In the data rows, the value 500 means zero.
Here are some points, each followed by its number:
834/410/545/414/479/359/472/507/621/549/378/498 0
718/463/418/425/619/424/423/475/624/458/467/512 1
255/422/590/490/478/431/598/352/593/498/435/448 2
833/322/542/317/604/444/426/353/695/537/199/630 3
349/647/258/611/611/739/448/699/347/449/904/469 4
108/434/607/572/336/500/516/462/539/436/348/418 5
184/392/719/344/364/410/681/350/758/365/14/429 6
474/687/383/565/505/677/498/725/331/482/761/469 7
498/406/621/482/641/356/511/217/445/492/353/540 8
337/331/657/376/296/301/663/273/802/468/0/411 9
961/321/527/493/707/127/405/197/482/639/643/564 10
394/589/326/599/573/677/489/592/338/449/689/482 11
234/678/157/637/618/987/451/710/290/326/836/444 12
0/832/187/999/329/999/568/999/0/552/999/147 13
649/604/638/549/352/338/511/595/417/651/450/603 14
941/366/632/541/532/33/408/296/435/608/499/536 15
470/706/389/573/522/667/501/726/289/479/796/472 16
512/454/605/527/483/290/543/387/490/532/383/519 17
545/579/660/168/186/657/561/798/882/447/0/634 18
804/380/548/357/589/339/504/356/730/598/310/581 19
330/685/293/681/488/776/485/746/296/509/984/427 20
411/296/585/382/464/504/513/415/766/506/200/500 21
309/620/169/583/648/897/518/685/454/389/851/373 22
0/361/859/327/468/386/731/260/657/374/141/380 23
483/387/337/772/837/259/389/135/186/451/999/340 24
491/621/435/641/543/526/449/571/330/497/722/461 25
435/584/396/594/582/579/440/633/300/489/779/522 26
463/655/200/578/477/922/424/849/459/403/668/472 27
580/529/426/440/676/501/489/408/564/479/456/609 28
383/864/304/563/565/910/467/905/156/433/819/651 29
702/440/391/409/637/570/455/372/657/480/474/541 30
619/473/428/475/531/584/455/461/558/485/368/525 31
775/352/557/367/610/362/452/344/714/498/284/547 32
442/592/520/692/406/543/507/557/203/597/739/481 33
540/482/452/521/603/626/477/518/443/495/584/485 34
766/407/476/361/637/404/465/374/672/466/304/548 35
147/875/247/785/478/999/449/999/0/518/999/519 36
203/433/753/385/163/397/677/592/746/518/180/387 37
640/500/501/483/611/492/491/437/443/576/546/544 38
0/280/744/416/316/458/750/293/743/392/317/164 39
411/515/526/489/625/292/511/384/512/370/549/442 40
804/373/462/311/603/425/467/317/817/492/168/618 41
815/445/534/476/500/320/444/399/550/546/303/612 42
679/452/645/460/366/348/479/468/525/571/331/556 43
141/653/670/569/484/338/640/456/193/537/642/579 44
473/493/481/527/485/709/477/549/456/604/560/526 45
768/433/560/496/495/457/401/503/496/476/336/498 46
572/492/400/496/532/623/461/494/536/476/425/509 47
358/826/377/732/435/782/431/925/82/490/936/539 48
629/499/382/408/692/551/502/472/600/392/573/510 49
280/761/337/741/548/836/458/879/4/470/999/383 50
621/551/497/542/553/502/464/537/437/497/597/490 51
238/477/701/516/397/390/578/434/471/473/452/414 52
378/333/713/394/230/421/564/466/823/529/56/397 53
348/329/566/465/423/416/570/339/704/471/336/368 54
349/535/257/610/620/736/432/604/403/357/790/360 55
772/316/489/322/860/379/489/154/788/506/327/626 56
369/823/310/342/212/999/466/999/639/356/180/590 57
999/299/292/311/617/471/315/411/861/704/270/706 58
263/352/534/503/396/401/507/286/650/404/293/344 59
637/390/460/593/572/398/480/454/474/594/809/412 60
640/529/522/505/593/426/448/532/405/477/630/502 61
834/388/532/341/573/387/464/390/735/546/250/570 62
102/450/770/300/271/559/685/457/713/351/0/467 63
794/416/550/401/563/310/431/248/601/436/104/611 64
654/434/653/455/337/342/492/453/553/560/282/544 65
735/380/464/398/615/534/430/395/725/497/258/538 66
0/405/718/556/228/320/644/346/639/325/348/210 67
371/465/289/785/644/502/387/402/284/409/963/296 68
582/465/450/546/558/527/464/519/452/534/658/476 69
551/755/422/618/475/709/438/812/74/586/854/637 70
561/326/374/829/749/209/398/172/177/610/999/358 71
146/368/496/485/468/537/563/391/632/325/365/317 72
142/482/583/517/351/438/561/446/604/484/415/455 73
255/639/345/672/518/760/480/603/250/421/835/397 74
528/660/500/639/424/496/500/628/203/556/684/524 75
425/503/270/586/630/680/477/534/522/389/769/360 76
112/556/781/442/349/473/628/526/482/471/366/460 77
464/425/511/445/492/363/582/362/588/449/395/458 78
715/340/528/353/573/308/499/310/790/516/279/545 79
464/541/434/527/530/659/504/537/469/499/476/571 80
732/470/534/554/437/374/437/521/415/681/697/560 81
453/579/390/596/572/692/481/676/372/473/842/402 82
410/565/327/656/489/659/504/578/306/456/830/321 83
737/402/502/433/729/398/426/302/587/549/485/624 84
564/590/418/573/377/593/479/746/417/555/699/447 85
164/494/559/523/378/468/553/464/581/483/459/454 86
305/572/684/208/35/744/648/864/757/356/0/556 87
353/625/333/699/517/669/442/608/228/511/916/488 88
290/318/668/455/418/309/564/289/750/532/398/400 89
554/664/555/594/515/441/487/648/210/617/816/596 90
303/435/582/497/481/427/589/365/565/514/461/465 91
859/363/528/317/577/385/459/369/783/545/195/575 92
438/791/421/343/296/999/576/999/488/537/423/636 93
410/572/292/621/568/685/473/588/340/452/722/464 94
777/346/542/347/473/356/494/373/759/504/175/526 95
466/667/394/544/621/808/398/695/360/407/597/605 96
101/533/636/482/407/557/584/502/589/419/436/410 97
344/841/368/742/435/795/428/937/55/498/971/546 98
294/958/670/0/0/999/816/999/999/342/0/999 99
672/445/650/453/368/327/489/447/536/571/324/552 100
117/509/579/533/534/476/510/380/514/358/479/383 101
704/351/495/319/465/527/516/413/796/501/114/533 102
602/464/472/292/539/660/448/476/754/385/64/572 103
431/625/343/585/597/735/490/718/372/463/874/394 104
130/417/500/519/530/555/499/370/639/349/399/316 105
307/625/292/662/543/760/538/632/343/466/834/410 106
528/516/643/439/455/325/552/608/477/547/546/481 107
365/576/372/587/531/646/502/578/369/454/623/481 108
459/550/424/540/530/678/501/557/457/494/508/558 109
469/534/388/670/540/517/430/465/340/666/900/468 110
900/425/604/432/327/260/456/520/552/638/266/639 111
736/535/496/454/673/336/439/388/461/527/541/636 112
957/252/530/729/770/0/398/0/254/622/883/426 113
0/804/227/962/327/999/576/999/0/541/999/168 114
396/704/360/603/460/940/537/923/224/541/797/540 115
365/250/857/345/322/299/644/256/807/547/6/446 116
243/434/580/507/484/433/599/361/564/499/469/450 117
604/499/424/431/691/508/505/453/547/407/599/505 118
809/446/511/487/389/284/488/405/567/553/207/561 119
132/387/728/333/344/434/698/360/790/346/0/407 120
768/381/443/335/701/442/451/263/686/434/260/577 121
710/444/632/456/568/201/508/267/441/556/327/650 122
60/655/763/535/257/457/647/657/365/526/498/483 123
441/750/306/685/404/820/468/919/223/528/946/457 124
533/579/442/559/511/574/539/681/294/460/758/455 125
878/506/658/536/600/121/443/415/307/591/640/557 126
879/454/532/427/449/209/480/429/589/582/395/539 127
538/633/192/557/425/882/449/831/498/520/718/499 128
514/695/489/654/341/556/515/792/253/677/805/569 129
667/482/535/529/564/241/456/365/479/542/428/567 130
709/491/535/483/563/278/410/364/533/452/338/582 131
383/276/644/352/342/352/569/374/899/480/130/417 132
765/348/463/427/497/534/465/430/584/582/427/534 133
New points follow, each followed by the numbers of its three nearest points above, smallest number first.
562/536/387/501/741/529/434/438/480/482/694/558 34 49 118
227/506/684/568/409/320/564/438/444/472/555/407 52 86 117
291/626/151/607/627/912/508/701/444/386/875/361 4 12 22
392/528/359/737/623/580/469/479/232/510/999/345 68 83 88
146/473/779/447/239/477/631/526/673/476/224/371 5 37 77
592/586/835/156/0/680/564/797/881/474/0/733 18 53 87
275/610/270/492/520/947/515/720/509/429/584/471 22 27 128
821/422/541/402/570/311/422/242/592/434/85/630 3 32 64
173/657/647/578/474/352/629/484/190/542/668/572 33 44 123
399/303/657/348/445/387/569/245/822/487/170/420 9 21 132
508/492/639/455/541/345/496/417/486/489/414/524 17 78 130
584/378/778/60/78/612/600/671/999/537/0/564 18 53 87
557/641/562/583/522/425/485/612/231/607/771/593 33 75 90
524/654/162/567/411/931/447/871/493/524/753/496 27 115 128
270/301/650/375/375/331/572/216/814/415/15/427 6 9 132
671/404/495/388/427/360/511/406/779/529/236/520 79 95 102
353/312/733/379/198/415/575/459/863/532/1/388 9 53 132
385/748/379/567/424/853/531/885/306/488/681/504 7 16 115
545/691/644/479/477/302/534/667/362/554/628/579 14 90 107
999/314/531/501/723/97/398/183/463/668/685/572 10 15 126
529/499/343/499/337/745/468/714/726/519/424/444 47 80 109
560/577/662/547/310/327/569/539/306/671/358/661 14 43 100
783/403/479/356/649/388/460/355/675/464/289/552 32 35 121
549/719/437/593/481/675/446/766/131/571/798/625 16 70 129
277/441/766/606/242/364/606/527/409/628/508/416 52 77 123
194/374/510/482/457/519/556/397/624/348/359/339 59 72 105
585/695/703/368/440/482/544/710/393/586/267/753 14 43 107
835/310/558/345/629/365/409/272/668/541/156/677 3 64 92
529/645/185/555/434/893/450/834/499/522/733/507 7 27 128
852/369/568/416/660/292/469/369/586/629/524/560 19 84 112
999/343/665/519/533/0/401/260/454/622/440/562 10 15 126
700/388/516/360/423/326/513/375/822/531/167/539 79 95 102
147/438/599/560/363/481/519/451/544/446/370/424 5 73 86
511/385/358/735/818/262/394/145/228/459/999/368 24 68 71
685/351/558/366/449/353/509/370/750/485/189/495 79 95 102
521/583/457/535/503/577/538/683/314/453/699/472 7 25 125
271/529/625/547/378/462/477/440/344/464/363/580 5 52 86
124/510/583/508/532/483/515/372/542/362/428/407 97 101 105
779/328/471/298/487/521/503/394/831/506/88/549 41 95 102
263/641/221/682/497/919/441/871/342/476/999/361 4 20 124
539/426/504/440/458/390/533/413/687/507/348/491 17 54 78
98/553/750/488/380/481/620/520/431/474/480/427 52 77 97
563/380/811/33/24/632/612/698/999/544/0/566 18 53 87
366/625/192/619/575/893/461/784/426/389/896/357 4 22 104
0/297/702/493/331/440/631/228/728/373/286/259 23 39 67
568/594/429/578/382/580/486/737/399/562/712/448 7 85 125
717/340/478/321/495/514/507/394/796/495/135/528 41 95 102
641/456/620/478/582/236/495/257/412/476/361/609 8 122 130
368/466/613/574/281/302/499/494/551/501/440/379 52 73 86
130/501/583/514/540/458/520/351/534/360/436/404 101 105 117
713/448/321/343/709/525/453/378/709/437/405/583 1 30 35
526/500/462/688/496/523/468/504/314/582/848/382 25 33 110
100/813/0/659/613/999/464/945/318/310/958/413 12 22 36
719/484/493/450/536/488/512/506/534/571/536/530 38 51 133
392/614/726/75/224/820/651/775/937/450/0/744 18 87 99
633/549/501/539/566/484/463/525/429/497/607/492 51 61 69
496/418/515/437/506/363/570/359/601/453/383/468 17 78 91
597/438/384/429/513/378/474/279/613/382/72/613 35 64 121
400/468/309/763/613/504/393/422/300/421/910/315 68 83 110
357/292/602/384/448/499/537/402/766/496/209/466 21 54 132
763/500/515/427/684/290/448/328/502/529/480/643 84 112 130
706/441/629/454/577/191/504/255/444/549/321/650 122 130 131
467/393/511/457/533/322/530/339/567/406/408/414 17 40 78
948/260/535/742/754/0/393/0/232/631/897/429 10 71 113
812/489/611/462/588/270/415/506/529/625/572/616 112 127 130
584/559/653/534/320/326/562/531/344/661/349/646 14 43 100
15/550/734/341/345/483/669/492/686/367/132/456 6 63 120
313/541/685/561/530/283/573/468/330/499/760/402 40 44 52
724/408/493/433/721/421/432/310/587/544/480/620 30 84 112
617/459/399/494/592/537/440/415/474/501/535/556 28 34 38
258/620/262/655/481/863/453/817/384/465/974/373 4 20 106
72/554/792/473/367/451/634/498/438/476/432/443 52 77 123
323/317/697/361/265/268/685/249/825/469/0/412 9 116 132
435/498/662/539/429/230/554/433/397/521/631/413 17 52 107
0/430/892/619/61/305/675/393/543/505/310/290 37 67 77
642/461/568/450/561/291/467/333/577/483/325/563 42 130 131
345/630/330/697/522/672/443/609/239/509/909/486 74 88 106
563/416/667/497/325/381/512/492/746/636/231/499 43 65 100
637/455/634/479/592/212/497/224/398/467/344/616 8 122 130
695/569/624/575/374/279/484/547/426/652/495/572 14 43 81
563/570/641/548/331/346/555/545/325/657/385/641 14 43 100
585/716/717/361/417/504/551/754/378/600/246/773 14 43 107
67/660/772/537/247/451/653/669/357/532/495/489 52 77 123
453/615/520/711/406/559/510/583/161/614/783/492 33 75 90
838/386/545/442/487/380/414/508/534/554/418/489 0 42 46
604/402/477/921/672/63/385/175/1/668/999/392 24 71 113
635/440/501/250/532/650/456/453/796/391/0/592 66 102 103
554/569/456/552/353/565/494/730/447/565/657/445 7 85 125
686/446/625/459/576/183/511/253/432/545/338/645 122 130 131
575/582/610/284/535/478/538/589/621/457/170/721 65 102 103
342/311/667/434/434/301/561/280/767/539/391/413 2 54 89
92/505/602/491/533/478/523/362/565/331/380/401 72 101 105
367/538/789/205/0/758/608/839/858/479/0/628 18 37 87
300/741/341/727/549/811/457/848/40/466/999/392 48 50 98
558/576/750/0/82/972/598/833/999/398/0/882 18 87 99
464/382/501/445/534/335/529/339/591/391/396/400 40 54 78
0/309/706/608/231/351/661/263/645/315/383/135 39 59 67
887/437/589/470/476/244/412/372/504/567/296/630 42 119 127
750/423/462/374/636/420/458/391/652/460/330/542 32 35 66
63/834/0/671/617/999/463/985/302/292/996/399 12 22 36
624/513/494/500/583/515/492/471/427/579/563/539 38 51 69
832/437/546/479/484/298/443/397/554/553/283/615 42 119 127
501/433/513/442/464/393/540/411/673/488/357/476 17 54 78
251/498/675/556/432/316/559/426/450/469/547/417 52 91 117
334/356/560/448/400/448/577/376/726/448/288/370 21 54 59
